Input:
[[-11   8  22  10 -36  -8 -13  21]
 [ 15 -10 -38  22  52  42 -10  27]
 [ 27  -4 -35   6  42  41 -11  55]
 [-27 -17  38  20 -55 -57 -35 -16]
 [ 17  -4 -25 -18  54   1  56 -35]]
Output: -11

Input:
[[-28 -18  24 -39   7  43  46  -3   5  19  31  10]
 [ 16   5  45  -5   8  53  38  14 -30 -12  33  -3]
 [-42 -36  31 -17  27  25  27  18  -3  16 -31 -13]
 [ 31  13 -45 -39 -38  -5   3 -24  -7   5  11   6]
 [ 24  25 -30  29 -16  -8   9 -19 -41 -33   6 -16]
 [ 29   3  49  17  49  59  59  55 -20 -27   4 -36]
 [ 44  -1  35  63  35   9   9  33 -26 -13  27 -23]
 [-63 -61  23 -53  43  30  36  52  11   6 -47 -22]]
Output: -28

Input:
[[ 28   0   3  33  34  -7  -5  -6  19   5 -27  -4  32]
 [ -4  17   6 -16 -18  -8   3  20  -7 -24  33   0  -2]
 [-31 -31 -19 -12  -5 -25  -8  -7   3  14 -30  13 -33]
 [-18  24 -16   9  17 -10 -34 -25  13   4 -25  18  -3]
 [ 19  12  41  43  48  42 -15 -10 -21 -10  -7  15  19]
 [ 38  29  36  24  25  36   6   1  -4  -4  14   4  54]
 [ 16 -24  24  15  21  28  19   5 -10  -9  23   5   4]
 [  5 -11   6 -14   1  -7   7  18   4 -22  24  -2  -4]]
Output: 28

Input:
[[-40   4 -14  38 -51  12 -44  34  15 -31  -4 -11   5   0]
 [-28  13 -24  38 -37  17 -50  32  23 -41  -1 -10   5  -4]
 [-35   8  27 -38  22 -48 -19 -24 -32  14  28  25  -5 -23]
 [  2  41 -31  -6  19  16 -53  15  27 -47  20   9 -14 -21]
 [ 13   7 -40  58  -1  20 -24   9  34 -38 -10 -22  30   1]
 [ 15   9 -39  56  20   4 -25  -8  29 -36  -3 -19  40  -6]
 [ 56  11  -4 -35  60   7  34 -26   4  12   4   8 -10  -3]
 [  9  33 -29   5  52 -13 -44 -19  17 -37  24   7  15 -28]
 [  1  38 -34   6  21  12 -56  10  28 -49  18   5  -3 -21]
 [  6  29 -36  26  36  -4 -48 -10  24 -44  16  -1  23 -22]]
Output: -40

Input:
[[-20  21   5  37  21  27]
 [ 10 -24   2  13 -24  29]
 [ 32   0 -30 -18   0  26]
 [ 28  19 -42  32  19 -13]
 [-15   5  13  -5   5  48]
 [ -9  47 -15 -10  47   9]
 [-14   7  12  -5   7  44]
 [  4  19 -10 -32  19  45]]
Output: -20
---
[[0 6 4 4 8 4]
 [7 9 3 3 7 5]
 [5 9 3 3 7 5]] value 6

[[ 282 -508 -437  675  825]
 [ -22  551  524 -587 -597]
 [ 482 -703 -274   12 -415]] value -508

[[4651 8745 7435 4823 7240]
 [7957 8083 5146 6423 7919]
 [2156 4859 9538 6523 9814]] value 8745

[[499 478 197 365 687]
 [634 402 571 898 298]
 [449 621 958 276 463]] value 478

[[83 74 64 31 30 73 49]
 [92 70 81 24 56 77 16]
 [84 74 43 57 71 77 31]] value 74

[[4662 5260 6616 7736]
 [3644 8190 7777 3194]
 [6241 6314 6340 5892]] value 5260

[[ 583  245  742 -558]
 [ 771  306  613 -442]
 [ 593  375  735   69]] value 245
---
Input:
array([[5, 5, 5, 5],
       [1, 8, 2, 8],
       [6, 5, 6, 5]])
Output: 8

Input:
array([[7, 5, 7, 8],
       [2, 2, 3, 3]])
Output: 2

Input:
array([[2, 2, 3, 8],
       [4, 2, 4, 6],
       [2, 2, 5, 7]])
Output: 2

Input:
array([[-628, -568,  -25, -811],
       [  -9,  136, -381,  876],
       [-564, -590,   15, -724]])
Output: 136

Input:
array([[350, 564, 658, 201],
       [763, 505, 681, 379],
       [640, 541, 669, 508]])
Output: 505

Input:
array([[-878, -152, -742,  673],
       [-120, -462,   27, -547],
       [-540,  123, -151,   87]])
Output: -462

Input:
array([[7, 1, 6, 8],
       [4, 6, 8, 4],
       [5, 5, 5, 5]])
Output: 6
---
Input: [0.12, 1.72, 1.48, -1.16, 1.44, 0.86, -0.20]
Output: 1.72, 1.48
Input: [1.41, 1.58, -0.26, 1.86, -1.04, 0.33]
Output: 1.86, 1.58
Input: [-11.537, 14.935, 14.648, 12.653]
Output: 14.935, 14.648
Input: [[-9.72, 2.47, -1.59, 1.41, -4.81, 14.77], [-21.13, -6.58, -14.55, 3.81, -8.83, 19.32], [-6.15, 1.26, -4.79, 4.75, -2.43, 13.75]]
Output: 19.32, 14.77
Input: [-8.46, -16.33, 13.65, 11.47, -11.88]
Output: 13.65, 11.47
Input: [[94.3, 131.7, -57.8, -96.1, -163.0], [81.3, 217.2, -66.7, -95.9, -65.9]]
Output: 217.2, 131.7
Input: [[-168.41, 8.36, 23.97, 7.63], [111.63, 71.18, 24.21, 38.91]]
Output: 111.63, 71.18
Input: [[-0.41, -6.24, -2.62, -12.39, 7.23, 6.08, 1.00], [13.65, -20.19, 9.99, 9.94, -15.95, -16.46, -12.42], [-5.26, 4.15, -15.81, -13.64, -3.39, -4.35, 4.42]]
Output: 13.65, 9.99
